50 stands for zero in the data rows.
Here are some points:
[33 54 38 42 38 33 46 75]
[62 63 79 71 25 83 67 63]
[50 37 42 62 42 33 50 42]
[75 75 59 79 50 83 71 33]
[37 75 29 62 46 54 75 67]
[37 37 50 42 33 33 29 67]
[75 42 59 75 50 58 79 33]
[83 58 75 79 25 83 71 46]
[50 54 46 67 58 38 50 42]
[33 33 34 33 71 33 38 46]
[37 58 29 33 67 46 38 46]
[33 63 46 33 58 50 38 63]
[37 21 46 37 71 33 38 46]
[37 46 46 50 29 46 58 63]
[33 58 34 42 67 38 46 54]
[33 46 34 42 71 33 33 42]
[46 63 50 50 42 63 29 63]
[62 63 42 67 63 71 42 25]
[62 71 71 58 33 79 42 71]
[83 58 67 79 38 83 79 33]
[75 71 59 71 25 79 63 42]
[41 42 34 54 50 38 29 42]
[75 25 84 75 25 50 42 58]
[33 54 29 29 67 46 33 38]
[33 46 34 33 63 33 33 54]
[37 46 46 46 42 42 29 58]
[58 71 63 54 29 83 29 63]
[67 29 42 79 21 25 38 58]
[71 29 71 54 67 46 58 33]
Here are 16 more points, each followed by its number:
[79 50 84 83 33 71 92 54] 0
[33 29 34 42 63 38 33 42] 1
[33 29 59 33 71 29 33 63] 2
[37 33 34 33 67 29 38 46] 3
[37 46 25 25 71 46 25 29] 4
[41 71 29 29 58 67 21 42] 5
[33 50 34 50 63 29 38 50] 6
[33 46 42 37 50 33 29 63] 7
[29 50 38 33 58 29 38 63] 8
[33 46 38 37 67 29 46 50] 9
[33 42 42 37 67 25 42 54] 10
[33 33 34 33 71 38 33 42] 11
[33 29 46 37 67 25 42 63] 12
[41 29 38 33 63 25 42 46] 13
[54 71 42 50 21 75 29 63] 14
[50 54 34 58 67 54 29 25] 15
Which of these numbered points is nearest to each point below, ignoring the 3 directions in which the first points spread most? Its number follows each.
[33 50 34 37 71 33 33 42] > 7
[71 71 42 37 58 29 54 46] > 8
[46 58 42 46 67 46 42 42] > 7
[33 42 34 33 71 38 25 42] > 11
[33 42 46 37 54 25 42 71] > 10
[37 37 38 33 67 33 38 46] > 3
[41 63 54 42 58 58 42 67] > 12
[50 21 67 58 42 21 84 63] > 0
[67 46 46 50 58 54 67 25] > 13
[37 37 25 25 71 46 21 33] > 4
[41 29 29 29 71 42 25 33] > 4
[37 46 25 29 67 42 21 33] > 5
[71 75 38 62 25 83 58 38] > 14
[79 75 67 67 21 83 67 54] > 13
[29 50 38 42 67 29 46 50] > 9
[71 71 42 71 29 79 50 29] > 14
[41 58 46 62 58 38 50 54] > 6
[33 37 34 33 67 33 38 42] > 3
[33 37 42 37 67 21 42 50] > 10
Here are 16 other points, each followed by its number:
[75 29 79 79 67 42 67 42] 0
[33 58 38 37 42 38 42 63] 1
[75 71 67 75 42 75 84 42] 2
[33 58 38 42 58 46 38 50] 3
[83 75 79 67 33 79 75 46] 4
[79 63 71 67 25 96 58 42] 5
[62 63 67 71 21 63 50 75] 6
[83 25 38 79 25 29 71 50] 7
[37 37 46 46 67 17 71 50] 8
[33 50 54 37 42 33 38 75] 9
[33 54 42 33 67 29 46 63] 10
[67 71 79 46 46 83 54 71] 11
[41 63 34 33 67 33 79 33] 12
[37 42 29 46 71 42 25 29] 13
[37 25 34 46 46 42 67 33] 14
[62 29 75 46 25 50 71 63] 15
The same question for these:
[33 54 34 42 67 42 38 42] > 3
[37 37 42 54 25 63 58 54] > 14
[54 37 34 54 46 38 58 29] > 1
[67 25 79 75 38 42 50 63] > 0
[67 33 42 42 29 54 67 38] > 14
[29 54 54 42 29 29 75 38] > 12
[71 54 84 42 21 71 79 75] > 15
[75 75 67 75 25 75 75 46] > 1
[75 25 71 88 21 42 96 54] > 8
[29 54 34 37 63 38 38 46] > 3
[79 50 54 54 71 21 42 42] > 4
[33 42 34 46 67 33 33 42] > 3
[67 71 84 79 21 75 84 67] > 8
[62 46 84 37 21 67 79 75] > 15
[67 54 84 42 29 71 79 71] > 15
[75 75 79 54 29 79 75 67] > 4
[71 71 84 79 50 71 79 58] > 0
[54 71 75 67 25 79 79 71] > 8
[50 71 46 58 46 75 29 42] > 13
